In the rows, 128 means zero.
A single turn carries every row of the set below to another of its rows. Some are shown first; where does it send the rows asked next?
Q_579: [143 133 136 115 122 111 167 167 121 119 130 125 160 145 140 133]
Q_567: [133 131 167 128 132 128 134 181 122 113 122 109 147  91 113 136]
Q_534: [145 124 154 141 128 134 108 150 145 106 154 107 115 117 109 134]
Q_784: [130 133 162 140 107 140 127 178 110 126 137 107 138  93 118 164]
Q_18: [142 130 143 135 129 134 105 141 137 108 152 115 112 108 109 138]
Q_735: [162 132 138 125 118 115 152 166  99 109 133 128 156 149 143 150]
Q_890: [151 130 130 106 123 128 125 155 132 103 154 125 115 150 122 143]
Q_361: [147 123 152 127 125 139 107 162 141 102 154 110 114 127 109 138]
Q_230: [159 134 129 142 115 106 155 146 102 119 136 129 160 142 147 143]
Q_490: [131 131 161 148 133 124 133 159 126 122 125 109 153  80 116 130]
Q_658: [144 124 144 151 126 129 111 134 148 111 158 110 120 120 115 128]
Q_659: [137 130 150 139 126 127 107 181 127 125 104 102 145 100 133 152]
Q_960: [127 134 156 156 106 133 128 157 115 137 140 107 145  86 122 157]
Q_5: [146 130 138 116 122 122 126 190 121 121 107 110 150 138 145 157]
Q_662: [156 134 134 160 118 107 148 129 109 122 138 125 160 124 144 137]
Q_488: [143 127 146 119 128 137 105 157 133 104 149 117 110 118 108 144]
Q_676: [150 130 122 117 121 121 130 139 134 107 157 126 120 153 130 139]
Q_935: [142 130 146 123 125 130 116 191 122 121 104 103 143 117 136 156]
Q_727: [136 137 128 141  99 119 159 149 112 140 147 120 155 135 149 154]
Q_788: [132 136 132 158 100 118 151 136 115 143 147 117 155 116 142 148]
Q_494: [141 132 124 153 118 109 132 144 131 139 114 112 160 125 156 139]
Q_206: [142 135 131 136 124 106 167 145 125 128 132 124 165 135 143 126]
Q_77: [136 134 135 150 126 107 158 134 130 132 132 119 166 113 138 120]
Q_70: [153 124 137 116 122 130 125 159 140 102 158 116 120 157 124 138]
Q_239: [136 131 134 163 122 114 120 145 134 138 111 107 154 105 147 138]
Q_435: [133 135 157 122 105 139 136 189 105 124 137 111 141 114 123 168]
Q_240: [149 133 147 171 122 114 136 131 108 122 134 118 156  98 133 137]
Q_326: [150 126 130 139 121 120 128 130 146 112 161 119 126 150 129 128]
Q_783: [128 136 146 164 104 125 138 140 119 141 144 111 149  96 131 150]
Q_779: [152 125 130 126 120 123 130 142 143 108 160 118 124 160 130 132]
Q_75: [137 137 133 123 100 123 159 168 108 131 144 120 150 143 143 160]
Q_746: [151 131 167 146 128 130 120 171 100 107 126 113 143  92 115 150]
Q_444: [147 124 134 149 122 122 119 126 147 115 161 113 124 133 124 125]
Q_328: [136 130 145 155 125 123 111 159 132 132 106 103 149  94 137 144]
Q_466: [139 131 161 109 130 129 143 192 117 108 121 113 148 113 119 141]
Q_322: [151 124 146 115 125 135 118 166 138  98 153 112 114 144 117 140]
Q_148: [132 134 149 157 129 112 145 141 130 130 128 114 160  90 127 122]
Q_695: [155 130 163 128 125 130 128 186  97 102 125 116 142 110 120 156]
Q_981: [148 129 141 107 126 135 114 161 131 101 151 120 111 134 114 147]
Q_194: [137 136 145 115 103 133 148 184 105 123 139 116 144 135 134 169]
Q_926: [160 133 151 118 121 124 141 184  95 103 128 123 147 136 132 157]
Q_701: [143 132 148 104 127 120 156 187 115 112 125 122 153 135 131 140]
Q_210: [145 133 120 140 117 107 139 156 128 135 114 114 160 143 159 145]
Q_384: [142 129 136 145 126 127 109 126 141 113 154 118 117 110 115 133]
Q_694: [147 132 126 122 119 115 137 175 122 126 110 114 155 148 156 152]
Q_804: [149 132 160 167 126 124 122 148 105 116 129 113 148  86 120 142]
Q_467: [143 129 126 143 123 123 120 118 140 116 157 121 123 126 124 130]
Q_28: [148 131 121 131 121 120 128 125 138 114 159 125 123 143 129 134]

Q_804 turns into Q_240
Q_194 turns into Q_435
Now these:
Q_534 turns into Q_658
Q_490 turns into Q_148
Q_328 turns into Q_239
Q_890 turns into Q_981

A single turn carries every row of the set below to another of its rows. Some are shown first; where does it send the rows asked next?
Q_209: [129 128 133 132  88 118 101 123 144 111 116 135 149  96 128 110 127]
Q_199: [ 99 123 117 159 158 131 129 123 114 132 111 138 123 125 130 122 118]
Q_374: [135 112 131 120 151 111 106 130 117 119  99 131 118 130 131 112  93]
Q_601: [115 131 136 140 106  97 103 125 143 143 105 148 145 104 127 101 142]
Q_767: [133 130 118 135 126 112  96 117 149 126  90 154 136 137 122 109 150]
Q_38: [118 128 116 153 146 132 129 117 108 122 108 138 122 146 137 117 100]
Q_719: [146 118 147 115 103 122 121 156 122 135 127 137 103 131 118 119 129]
Q_341: [130 124 140 113 150 127  95 128 119 100 105 128 132 116 129 121 107]
Q_571: [104 131 116 145 108 107 117 119 128 166 122 127 146 109 119 125 138]
Q_996: [123 130 114 139  90 128 117 116 125 133 130 115 149 100 122 135 123]
Q_615: [121 110 111 136 152 139 121 124 127 114 109 114 135 115 122 135 101]
Q_462: [121 131 136 129 149 114 116 129  97 130 108 141 122 139 143 111 105]
Q_973: [136 125 123 145 113 145 139 136 147 143 108 134 136 162 117 121 140]
Q_385: [132 136 126 119 100 137 112 130 146 110 121 139 156 110 140 102 134]
Q_66: [124 125 108 120 100 137 127 134 123 134 146 117 139  97 132 128 123]
Q_207: [140 130 125 131 108 143 123 132 134 102 114 138 165 123 148 109 126]
Q_503: [108 145 164 150 144 137 119 144 126 117 100 131 134 111 119 115 131]
Q_526: [148 111 118 123 101 128 118 132 146 137 118 125  98 128 104 125 130]
Q_908: [131 130 147 136 107 134 144 156 124 141 123 147 129 146 134 106 137]
Q_145: [147 117 146 111 104 123 128 156 127 140 127 134 113 119 130 106 126]
Q_226: [116 137 119 130 117 110  99 121 156 139 105 155 136 123 126 100 153]
Q_53: [130 108 113 142 148 126 121 119 127 111  98 129 119 136 127 119  91]
Q_993: [150 114 122 123 107 131 116 136 146 135 112 125 111 147  98 133 132]
Q_315: [114 132 141 143 141 138 112 135 128 125 104 108 119 107  97 143 121]
Q_818: [122 118 107 134 127 100 110 126 117 159 118 139 105 115 112 130 140]
Q_646: [120 138 160 136 137 138 111 146 121 110 107 117 122  98 111 128 120]
Q_811: [135 134 112 144 106 142 128 120 148 146 109 133 128 156 113 120 145]
Q_911: [132 118 114 130 110 130 137 144 101 137 139 122 133 102 139 130 119]
Q_81: [105 141 143 158 150 138 118 131 134 133  95 123 133 118 105 130 133]
Q_599: [134 141 142 129 110 137 138 144 130 149 115 141 141 146 142 100 142]
Q_839: [107 139 144 137 155 117 103 127 108 118 107 152 120 125 137 107 124]
Q_17: [109 125 101 130 117 110 117 124 132 165 130 132 120 110 116 127 144]

Q_839 turns into Q_341
Q_993 turns into Q_973
Now these:
Q_526 turns into Q_811
Q_17 turns into Q_226
Q_462 turns into Q_374
Q_818 turns into Q_767
Q_571 turns into Q_601
Q_315 turns into Q_81

A single turn carries every row of the set below to another of its rows. Some are shown first; where does it send the rows asked next?
Q_173: [111 105 148 112 134  94 140 148 134 117 126 116 106 136 144 138 123 152
 151 140 126 113]
Q_123: [120 163 129 146 124 125 113 143 138 137 151 155 102 126 136 125 133 152
 127  98 120 131]
Q_495: [118 142 151  98 100 116 125 122 117 119 146 128 133 135 110 156 130 126
 116 132 139 122]
Q_861: [126 152 123 148 126 130 120 139 146 128 145 163 101 128 134 136 136 147
 135  96 126 122]
Q_847: [115 118 164 114 133  99 145 146 132 144 121 123 119 128 126 136 131 142
 133 147  96 128]
Q_807: [135 138 148 125 131 132 134 139 139 110 118 128 157 133 118 113 126 128
 100 136 124 132]
Q_422: [126 139 148 108 136 121 136 122 143 119 112 131 154 130 127 123 107 134
 105 141 123 144]
Q_87: [108 124 162 120 137 110 156 153 130 135 123 114 111 131 133 118 139 134
 142 144 106 125]
Q_189: [119 111 140 111 119  87 133 146 120 138 132 113 102 124 141 152 131 138
 149 144 122 110]
Q_14: [141 137 107 107 111 108 130 133 138 121 126 114 139 107 153 109 117 136
 124 139 155 129]
Q_181: [131 125 130 113 141 126 122 128 122 120 105 131 155 131 128 128 116 140
 106 147 115 148]
Q_376: [111 129 103 118 129 110 117 115 122 159 158 136  89 126 145 127 139 126
 132 108 134 129]
Q_424: [127 144 135  92  96 131 127 118 125 129 137 119 131 135 113 164 122 131
 121 126 137 131]
Q_193: [107 131  98 114 123 103 121 119 141 159 151 145  90 120 148 124 134 127
 132 117 122 128]
Q_654: [121 123 105 143 159 121 122 128 139 147 132 138 109 132 151 101 130 125
 119 113 121 134]
Q_330: [133 106 133 124 131  99 149 159 142 137 116 117 119 116 145 117 136 140
 145 146 115 117]
Q_367: [124 169 126 149 124 125 117 135 131 136 148 147 103 118 137 115 132 149
 131  98 122 133]
Q_131: [121 158 129 159 137 128 110 129 128 120 138 150 105 134 135 134 119 142
 130  99 121 125]
Q_420: [112 130  95 107 124 108 119 112 124 148 152 136  86 117 141 115 128 135
 126 119 130 132]
Q_288: [118 108 145 106 127 103 157 150 149 130 126 122 112 124 140 118 138 156
 151 140 124 119]
Q_186: [119 160 126 154 140 123 115 132 124 120 141 147 105 138 148 133 128 143
 122  95 119 123]
Q_642: [120 139 137  87 105 107 127 108 125 122 137 127 130 128 127 162 114 131
 126 136 148 126]
Q_633: [120 115 138 122 129 109 156 157 133 130 124 110 105 124 143 118 142 131
 156 141 124 113]
Q_340: [127 118 131 120 117 112 147 166 133 120 133 102 120 119 143 117 144 135
 154 138 129 118]
Q_133: [132 145 141 128 125 119 112 121 141 122 112 134 160 126 126 116 111 130
  99 135 124 131]
Q_955: [106 126 129 124 151 127 131 107 138 153 140 155 105 142 125 136 136 122
 119 109 110 137]
Q_213: [141 144 110 116  94 108 110 124 135 130 132 125 142 104 138 113 125 131
 121 132 154 119]
Q_645: [134 142 144 113 132 114 137 122 138 127 122 117 151 132 116 119 111 127
  88 134 128 136]
Q_461: [117 120 100 132 159 119 121 120 136 132 126 140 107 130 144  99 115 133
 110 122 114 135]
Q_138: [124 139 140 107 101 115 113 103 132 124 131 143 140 126 113 159 119 126
 118 129 140 116]
Q_575: [126 124 122  89 108 120 126 111 114 128 131 134 133 127 117 165 130 138
 127 140 134 135]
Q_787: [145 144 105 113  99 123 117 142 126 126 131 100 136 119 144 121 118 135
 122 128 148 131]
Q_992: [109 120 155 110 117 108 140 150 117 119 141 109 112 138 128 155 138 132
 153 135 121 117]
Q_959: [141 135 112 117 101 111 119 145 123 113 138 108 136 116 141 115 130 127
 124 134 159 115]
Q_770: [140 130  98 104 109 113 118 135 117 130 126 114 139 108 145 115 130 143
 124 144 141 140]
Q_289: [104 120 162 105 130  93 142 150 132 133 130 113 111 133 141 120 126 158
 140 142 113 130]
Q_539: [130 135 133 100 110 105 130 109 124 125 140 116 130 135 116 157 115 121
 107 129 149 118]
Q_54: [101 122 119 120 146 117 127 110 148 148 137 159 102 140 131 144 127 121
 122 118 105 129]
Q_277: [149 134 108 110 109 107 137 128 138 126 133 107 138 115 135 115 122 125
 109 132 157 120]
Q_794: [109 127 104 136 153 110 117 129 146 146 130 142 106 131 155 105 120 126
 115 122 107 135]
Q_366: [106 121 118 108 144 126 132  99 138 140 136 159  98 136 117 136 126 133
 118 118 111 133]
Q_489: [121 171 126 140 124 122 124 134 130 136 151 149 104 124 142 120 142 149
 124  95 119 129]
Q_42: [106 119 153 115 127 100 145 148 117 131 131 109  97 135 138 140 135 130
 152 141 119 115]
Q_55: [126 154 120 145 129 133 134 127 140 124 144 161 105 131 136 139 145 142
 132  93 127 118]
Q_621: [120 156 128 153 132 124 106 142 136 126 145 155 101 135 139 137 126 149
 129  98 122 125]
Q_258: [113 126 164 122 135 119 146 160 132 123 126 111 131 134 127 121 137 137
 135 140 102 132]
Q_605: [139 139 134 121 129 142 129 135 140 118 109 118 155 138 123 130 111 132
 104 130 120 141]
Q_208: [128 155 123 148 122 134 126 125 139 127 146 160 102 124 126 138 135 142
 140  96 130 122]

Q_461 turns into Q_366
Q_489 turns into Q_186
Q_495 turns into Q_959
Now these:
Q_288 turns into Q_289
Q_376 turns into Q_654
Q_208 turns into Q_367
Q_770 turns into Q_181
Q_645 turns into Q_539
Q_42 turns into Q_633
Q_138 turns into Q_213
Q_642 turns into Q_14
Q_992 turns into Q_340
Q_123 turns into Q_621
Q_330 turns into Q_847
Q_193 turns into Q_794
Q_424 turns into Q_787

